W =
[[-33.4 -15.7 -45.4  28.9  12.6]
 [ 27.4  22.6   6.4  39.8 -10.3]
 [ -6.7   0.3  34.8  15.8 -14.8]
 [  1.8  24.7  -4.7  48.5  12.6]
 [-15.2   8.8 -24.4  28.9  21.8]
 [-34.6  17.3 -25.6  12.6 -37.7]]
Rows and columns are counted from 1.
(1, 1) = -33.4
(2, 2) = 22.6
(3, 1) = -6.7
(3, 4) = 15.8
(6, 1) = -34.6
(4, 5) = 12.6
(1, 5) = 12.6
(6, 2) = 17.3
(5, 1) = -15.2
(5, 5) = 21.8
(2, 1) = 27.4
(3, 3) = 34.8
(1, 4) = 28.9
(1, 2) = -15.7
(4, 3) = -4.7
(5, 3) = -24.4

M =
[[-18.5  33.3 -17.6  25.8 -30.8  -9.9  -1.9]
 [  2.8  -0.2  -2.8   0.8   1.5  -0.9   3.5]
 [  0.1  -0.3   1.0   2.5   0.5  -2.0   1.7]
 [  1.3  -0.6  -1.3   0.1   0.4  -0.4  -0.5]
 [  1.8 -23.6 -11.4 -15.0  26.2  10.0 -11.0]
 [ 13.0 -19.4  -0.3  -4.0   5.0   6.6   6.9]
 [-18.9  38.7 -18.3  32.9 -33.6 -10.9  -4.3]
 [ 40.0 -17.6  61.4   2.7 -14.4 -25.7  28.0]
 [ -9.6   5.8  -5.2  -2.4   4.3   2.8  -7.1]
 [-17.1 -21.2 -37.4 -31.2  45.0  29.3 -19.1]
 [  6.1  11.4   2.2   1.4  -8.2  -1.7   1.1]
 [ -3.0   4.9   4.9   6.5  -4.8  -5.8  -3.3]
 [ -5.0   8.7   0.4   5.6  -6.0  -4.9   5.7]
 [-11.3  16.0   3.8   1.4 -11.9  -1.6  -8.6]
 [-15.7   3.4 -10.5  -2.2   0.3   7.9  -1.9]
 [  1.6  -3.7  -5.3   3.3  -0.4  -3.0   5.4]]
Indices start at 1.
(1, 1) -> -18.5
(12, 4) -> 6.5
(2, 5) -> 1.5
(1, 7) -> -1.9
(6, 4) -> -4.0
(11, 1) -> 6.1
(10, 6) -> 29.3
(9, 5) -> 4.3
(15, 6) -> 7.9
(4, 5) -> 0.4
(13, 1) -> -5.0
(13, 2) -> 8.7
(8, 7) -> 28.0
(3, 1) -> 0.1
(7, 4) -> 32.9
(12, 7) -> -3.3
(1, 6) -> -9.9
(14, 3) -> 3.8
(16, 1) -> 1.6
(9, 3) -> -5.2
(16, 7) -> 5.4
(4, 6) -> -0.4
(2, 4) -> 0.8
(15, 3) -> -10.5
(9, 6) -> 2.8
(14, 1) -> -11.3
(3, 4) -> 2.5
(3, 5) -> 0.5
(10, 4) -> -31.2
(8, 3) -> 61.4
(4, 4) -> 0.1
(9, 7) -> -7.1
(12, 1) -> -3.0
(8, 1) -> 40.0

arr =
[[-11.62 -15.49   8.57   4.07  -4.84]
 [  8.88  10.51  -3.87  14.76  14.14]
 [ -0.32   1.01  -1.73  -3.09  -2.13]
 [  4.87   8.95  -7.95 -21.12  -9.28]
 [ -1.94  -2.59   1.52   1.15  -0.60]
 [ -2.10  -2.63   1.19   0.84  -0.66]
 [ -2.71  -3.40   1.34   0.77  -1.10]
 [ -2.66  -5.18   3.43   1.06  -1.47]
 [ -0.56   1.27  -2.31  -3.64  -2.57]
 [ -0.81  -0.49  -0.26  -0.71  -1.01]]
Rows and columns are counted from 1.
(1, 1): -11.62
(4, 2): 8.95
(10, 1): -0.81
(3, 5): -2.13
(3, 1): -0.32
(9, 1): -0.56
(9, 2): 1.27
(7, 1): -2.71
(3, 2): 1.01
(1, 3): 8.57
(10, 4): -0.71
(3, 3): -1.73
(5, 5): -0.60
(4, 1): 4.87
(10, 5): -1.01
(2, 1): 8.88
(2, 3): -3.87
(6, 3): 1.19
(6, 1): -2.10
(2, 4): 14.76
(8, 4): 1.06
(8, 1): -2.66
(4, 4): -21.12
(9, 4): -3.64
(6, 4): 0.84
(2, 5): 14.14
(1, 5): -4.84
(7, 2): -3.40
(7, 4): 0.77
(5, 2): -2.59
